Rotation paths and how fast each direction turns (degrees each step):
Each turn is a multiple of 5 degrees from 10 to 175, or 0.
Rotation 1:
[ 2.03 -3.95  1.69  1.04  0.02 -0.42 -4.36 -2.28  1.69  1.10 -1.25  3.13
 -2.05  2.47 -0.50 -0.36  2.78  5.17  3.65  0.10  2.67  1.76 -1.97  2.51
  2.41 -0.78  2.57  0.04 -0.88  4.35 -1.99]
[ 1.73 -6.41 -0.57 -0.01  2.10  1.33 -4.04 -3.12  0.48  2.28 -0.70  2.49
  0.20  0.93 -1.89  2.24  3.63  3.34  2.05 -2.44  2.44 -0.71 -1.25  2.69
  1.26 -0.24  0.23 -1.05 -3.09  2.50 -3.53]
[-0.19 -4.74  0.91 -1.75  2.29  0.67 -5.70 -4.05  1.01  3.26 -0.80  1.05
  0.61 -0.25 -2.57  2.33  2.18  4.41 -0.86 -0.76 -0.45 -1.24 -3.59  0.71
  0.08 -3.33 -1.33  1.33 -1.50  2.49 -3.22]
[ 0.16 -1.14  2.84 -1.12 -0.88 -0.83 -3.92 -4.12  2.32  3.51 -1.12  2.13
 -1.26  2.30 -1.05  2.20  4.06  5.09  0.98  0.94 -0.67 -1.06 -3.07  0.96
  1.33 -2.31  0.54  3.74 -0.41  4.29 -2.35]
[ 0.93 -3.38  1.48  0.13 -1.35  0.45 -1.34 -5.29  3.09  2.09 -2.00  2.50
  0.65  2.41  0.03  0.63  4.97  4.15  2.70  0.00  2.40  0.36  0.17  1.15
  2.19 -0.56  1.14  1.51 -3.11  4.55 -1.39]
[ 0.48 -6.41  0.58  0.82  1.46  0.90 -4.91 -4.53  2.81  1.05 -1.91  2.54
  1.69  1.01 -0.66 -0.30  1.33  4.20  0.99  0.23  2.97  1.83 -1.56  0.57
  1.01 -2.13  0.06 -1.54 -3.30  3.42 -1.16]
[ 1.21 -4.56  0.76  0.56  2.00 -0.94 -7.52 -1.66  0.49  2.22 -0.98  3.13
 -1.57  1.60 -1.29  1.74  2.00  4.10  1.27 -0.43  0.90  1.22 -4.11  1.93
  0.15 -2.46  0.74 -0.41 -0.23  3.08 -3.01]
[ 1.43 -2.83  0.31 -1.04  1.06 -0.24 -3.58 -2.53  0.19  4.11 -1.39  1.32
 -1.94  1.21 -1.73  3.18  5.48  3.78  2.33 -1.76  0.52 -2.60 -2.15  2.53
  1.31 -0.99  0.70  1.15 -1.39  4.01 -3.70]
[ 0.38 -4.48  1.32 -2.13  0.83  1.08 -1.53 -5.51  2.83  3.13 -1.88 -0.02
  1.25 -0.47 -2.36  0.78  3.74  5.26  0.68  0.11  0.35 -2.34 -0.88  0.54
  2.05 -2.12 -0.66  2.23 -3.09  3.40 -3.27]
[ 0.07 -3.86  3.66 -0.39 -0.52  0.84 -4.50 -5.17  3.43  1.21 -0.39  2.87
  0.92  2.23 -1.14 -0.12  1.16  6.04 -0.14  1.74  0.79  1.37 -2.17  0.41
  1.75 -2.48  0.76  2.48 -0.84  3.21 -2.19]
[ 0.61 -3.72  0.71  1.50 -1.12 -0.50 -4.83 -3.68  1.66  1.72 -0.62  4.92
 -0.01  4.07  0.70  2.72  3.74  3.22  1.88 -0.73  2.30  1.84 -1.90  1.85
  1.02 -0.82  1.52  0.40 -1.21  3.84 -1.56]
[ 0.23 -5.02 -1.76  0.37  2.39 -0.41 -4.13 -3.84  0.91  3.27 -3.22  1.38
  0.06  0.39 -0.76  2.40  4.65  2.50  1.46 -1.61  2.08 -0.02 -1.96  1.25
  0.32 -1.91 -0.67 -1.62 -3.42  4.31 -1.40]
[ 0.88 -4.01  1.00 -1.15  2.98 -0.38 -4.82 -2.89  1.78  3.18 -2.44 -0.09
 -1.59 -1.22 -2.51 -0.16  1.93  5.47  1.26  0.49  0.22 -0.88 -3.89  0.66
  1.28 -3.14 -0.50  0.90 -1.30  4.10 -2.43]
[ 1.60 -3.06  3.23 -1.15 -0.06  0.58 -2.96 -2.73  1.59  2.26 -0.10  2.17
 -1.87  1.96 -1.97  0.38  2.83  6.15  2.34  0.19  0.59 -1.29 -2.06  2.43
  2.94 -0.80  2.42  3.14 -0.25  3.56 -3.87]
[ 0.62 -5.54  1.61 -0.33 -0.54  2.03 -2.38 -5.14  2.12  2.01 -0.10  3.46
  2.21  2.70 -1.55  2.51  4.07  4.03  1.03 -1.28  1.98 -0.67  0.21  2.02
  1.85  0.01  0.62  1.49 -3.52  2.12 -2.95]
[-0.91 -5.03  0.39 -0.28  0.79  0.30 -5.79 -5.61  2.62  2.54 -1.44  2.83
  2.40  1.93 -0.60  2.07  2.41  3.38 -1.14 -0.08  0.78  1.28 -2.63 -0.55
 -0.39 -3.22 -1.22  0.06 -2.23  2.91 -0.97]
[ 0.01 -1.83  0.71  0.69  0.45 -2.47 -5.73 -2.96  1.47  2.95 -2.54  2.53
 -2.20  2.36 -0.26  1.64  3.44  4.07  1.77  0.72  0.53  1.28 -3.86  0.65
  0.52 -2.99  0.57  0.75 -0.21  5.48 -0.81]
[ 2.08 -3.61  0.30 -0.29  1.00 -0.51 -2.28 -3.00  1.50  2.80 -3.02  1.04
 -1.77  0.53 -0.87  0.13  5.22  4.39  4.08 -0.35  2.33 -0.74 -1.34  2.11
  2.54 -0.42  1.38  0.17 -2.54  5.39 -2.23]
[ 1.71 -6.68  1.71 -1.44  2.19  1.94 -3.40 -3.77  2.24  1.51 -1.17  0.99
  0.79 -0.69 -3.17 -0.64  1.68  5.20  1.04 -0.34  1.99 -0.71 -1.29  1.38
  2.55 -1.37 -0.08  0.25 -2.29  2.53 -3.72]
[ 0.43 -4.30  2.84 -0.71  0.43  0.91 -6.13 -3.53  1.69  2.11  1.09  3.28
  0.30  2.54 -1.94  2.44  1.62  5.24 -0.42 -0.35  0.13 -0.12 -3.20  1.23
  0.92 -1.88  0.68  2.00 -0.03  1.45 -3.69]
[-0.47 -2.34  1.16 -0.29 -1.08 -0.49 -3.84 -4.48  1.19  3.59 -0.90  3.29
  0.21  3.48 -0.25  4.34  5.54  2.98  1.12 -1.35  0.51 -0.63 -2.11  1.20
  0.59 -0.79  0.34  1.95 -1.88  3.86 -2.27]
[-0.27 -3.52  0.08 -0.46  0.52 -0.64 -2.71 -5.89  2.96  3.47 -3.52  0.45
  1.37  0.34 -0.46  0.87  4.38  3.84  1.53  0.44  1.30  0.01 -1.11 -0.10
  0.89 -2.26 -1.25  0.20 -3.50  5.26 -0.44]
[-0.24 -0.11  0.16 -0.35  1.07  0.06 -0.72 -0.90  0.33  0.93 -0.45 -0.16
 -0.14 -0.52  0.51 -0.47  0.83 -0.26  1.33 -0.56 -0.98  1.81  0.35 -0.92
 -0.16  0.50  1.02  0.85  0.13 -1.81 -0.35]
0
[ 0.40  1.25  0.54  0.41 -1.08 -0.64  0.04  0.92 -0.58  0.03  0.50  1.00
 -1.41  1.47  0.55  0.74  0.93 -0.01  1.10 -0.24 -0.02  0.07 -0.12  0.85
  0.30  0.87  1.26  0.72  0.94  0.38 -0.31]
110
Rotation 2:
[ 1.86 -0.95  3.04  0.20 -1.40 -1.47 -0.34  1.84  3.10 -1.99  0.39  0.19
 -0.47 -4.96 -2.99  0.93  0.95  6.54  1.01 -4.67 -2.74 -3.16  0.58 -1.19
 -3.15  0.95 -1.63  2.07  1.29  3.55 -1.92]
[ 2.81 -0.30  5.57 -1.73 -2.37 -1.20 -2.40  1.05  4.21 -0.02  2.32  0.25
  0.30 -2.88 -2.73 -0.36 -1.91  3.55  0.66 -4.56 -1.97 -2.51  0.41 -3.79
 -1.43  0.53 -3.71  2.51  2.28  3.56 -0.20]
[-0.31  0.07  2.88 -1.56 -2.24 -0.30 -2.03  1.98  2.94  0.38  2.81  0.78
  3.88 -4.48 -3.87 -1.09 -0.85  3.25  1.68 -4.47 -1.54 -3.93 -2.74 -4.00
  0.54  0.43 -2.95  2.64  1.74  2.55  2.10]
[-0.54 -2.37  0.60  0.40  0.08  0.99 -3.84  1.57  3.84  1.01  1.07  0.93
  2.11 -6.18 -3.40  1.74  0.25  3.91  1.05 -3.90 -1.64 -5.38 -0.97 -3.50
  0.89  1.50 -1.38 -0.76  1.92  2.53  1.54]
[ 0.99 -2.69  0.79 -0.81 -0.23  1.91 -2.78  3.02  4.94  0.43  1.41 -1.89
 -1.17 -4.25 -2.14  2.38 -2.23  3.93  0.27 -1.55 -0.94 -5.61 -1.10 -4.29
 -1.39  3.82 -3.76  0.66  2.17  1.73  0.35]
[ 0.73 -0.64  0.38  0.00 -2.91 -0.73 -0.53  5.16  2.38 -1.32  1.81 -3.54
 -0.05 -4.78 -3.18  1.01 -1.57  5.18 -1.22 -1.72 -1.12 -3.53 -2.83 -2.67
 -0.09  3.33 -3.16  1.85  3.50  0.69 -0.43]
[ 1.80 -1.05  2.88  0.61 -2.04 -1.61 -1.92  3.90  0.96  0.59  3.10 -1.91
  1.20 -6.24 -3.06  2.78 -0.40  3.77 -3.14 -3.79 -1.97 -1.24 -0.43 -2.50
  0.06  0.45 -3.44 -1.40  4.14  0.78  0.43]
[ 0.82 -1.65  4.62 -1.55 -0.27  1.84 -0.56  3.41  1.70  0.99  4.17 -0.77
  1.12 -6.36 -2.44  3.36  0.06  2.32 -1.91 -2.34 -1.78 -2.01 -1.67 -2.71
 -2.30  0.01 -5.42 -0.20  0.43  0.66  2.36]
[-0.77 -0.51  2.67 -0.04 -0.19  1.52 -0.26  3.00  2.12 -2.16  2.31 -0.02
  0.15 -7.25 -3.53  2.73  1.68  6.01  0.21 -0.94 -2.69 -3.42 -2.68 -1.09
 -2.41 -0.50 -3.33  1.28 -1.52  0.48  0.67]
[ 2.19 -0.60  3.39  1.40 -0.39 -1.09 -3.44  1.46  4.00 -1.90  1.45 -0.59
 -1.64 -5.72 -3.25  1.74 -0.41  6.73  0.14 -0.91 -2.71 -2.87  1.56 -1.39
 -1.99 -1.27 -3.60  1.24  0.04  1.46 -1.52]
[ 2.11  0.25  3.39 -0.48 -1.08 -2.14 -3.47  2.17  3.23 -0.67  3.60 -1.33
  0.93 -3.23 -2.71 -0.65 -2.30  4.10  0.14 -0.78 -1.80 -3.00  0.23 -3.47
 -1.32 -0.94 -6.66  3.68  0.62  0.89  0.39]
[-0.47 -0.23  0.33  0.78 -0.35 -2.72 -3.50  2.84  1.11  0.22  3.26 -0.28
  4.48 -4.97 -3.68 -0.52  0.63  4.09  0.35 -2.75 -2.23 -3.60 -0.79 -2.61
  0.18 -1.58 -5.29  2.85  0.78  1.41  1.89]
[ 0.12 -3.10 -0.59  1.05  1.84 -1.22 -3.53  1.84  2.22  1.52  2.02  0.20
  2.13 -5.09 -1.59  2.38  1.38  3.46  0.23 -3.63 -2.59 -5.50  1.70 -2.65
 -2.27  0.53 -5.02  0.31  0.77  2.06  1.34]
[ 1.10 -2.26 -0.35 -0.79  0.80 -0.26 -0.23  3.61  2.83 -0.25  1.95 -1.83
  0.00 -2.97 -0.96  1.41  0.16  4.16  0.53 -2.55 -2.01 -5.81 -0.37 -2.84
 -4.70  3.40 -5.31  3.19  0.62  2.10  0.03]
[ 1.38 -0.77  0.69  0.40 -2.13 -3.19  0.67  4.32  1.35 -1.27  1.77 -1.98
  0.68 -4.02 -2.68  0.55  0.99  5.87 -0.07 -4.79 -2.66 -2.81 -0.84 -1.63
 -2.73  2.46 -2.89  2.86  3.43  2.87 -1.25]
[ 2.48 -1.43  4.49 -1.21 -1.98 -1.92 -0.45  2.21  1.88  0.95  2.81 -0.29
  1.33 -4.16 -2.19  1.13  0.37  3.10 -1.29 -6.72 -2.86 -1.35  0.77 -2.94
 -2.12  0.71 -3.49  0.50  3.36  3.19  0.08]
[-0.09 -0.72  4.96 -2.86 -1.06  1.53  0.43  2.10  2.38  0.64  3.47  0.73
  2.13 -4.70 -2.69  1.00  0.42  2.70  0.93 -5.19 -2.08 -2.88 -2.93 -3.12
 -2.25  0.85 -3.55  2.10  0.49  2.87  2.18]
[-0.67 -0.89  2.50 -0.30 -0.87  1.51 -1.54  1.59  4.08 -0.83  0.59  1.58
  1.16 -6.44 -3.98  1.61  0.88  5.67  2.21 -3.89 -1.97 -4.46 -2.14 -1.98
 -1.12  1.03 -0.62  1.22  0.44  2.90  0.28]
[ 1.99 -1.65  3.29 -0.31 -1.49  0.27 -3.64  1.11  5.83 -0.63  0.78 -0.35
 -1.77 -4.37 -2.88  1.20 -2.53  5.09  0.91 -2.08 -1.59 -4.58  0.10 -3.73
 -0.57  1.60 -2.44  1.04  1.89  2.68 -0.92]
[ 1.08  0.46  1.90 -0.99 -2.46 -0.51 -2.65  3.43  3.70 -0.43  2.91 -2.13
  1.10 -3.49 -3.73 -0.49 -3.21  3.79  0.20 -1.22 -0.67 -3.85 -2.66 -4.29
  1.02  1.80 -4.01  2.56  2.92  1.02  0.98]
[ 0.09 -1.10  0.33  0.91 -1.48 -0.79 -3.31  3.76  1.50  1.00  2.88 -1.03
  3.18 -6.76 -4.36  1.67 -0.39  3.52 -1.22 -3.13 -1.04 -3.34 -1.51 -3.25
  2.27  0.67 -3.29 -0.54  3.25  0.69  1.61]
[ 0.71 -3.33  1.37 -0.09  0.91  1.81 -2.42  3.20  2.53  1.63  2.78 -1.61
  0.35 -6.33 -1.82  4.12 -0.16  2.72 -1.97 -1.90 -1.14 -4.32 -0.68 -3.07
 -1.60  1.73 -4.86 -1.60  1.37  0.21  1.76]
[ 0.04 -0.28  0.30 -0.93 -0.87  0.81  0.53 -0.19  0.74  0.47 -0.78  0.42
 -0.01  0.29 -0.15 -0.31 -0.40 -0.44  0.60 -1.59  0.37 -0.35 -0.87 -0.64
  0.69  1.59  1.82 -0.34  1.19  1.08  0.04]
25
[-1.85  0.41  0.87 -0.25 -0.92 -0.99 -0.78  0.35 -0.08  1.51  0.19  0.07
 -0.73  0.23  0.32  0.56 -0.26  1.39  0.61 -0.24 -1.36 -0.43  0.17 -0.09
 -0.47  0.88  0.02 -0.12  0.17 -1.28  0.83]
0
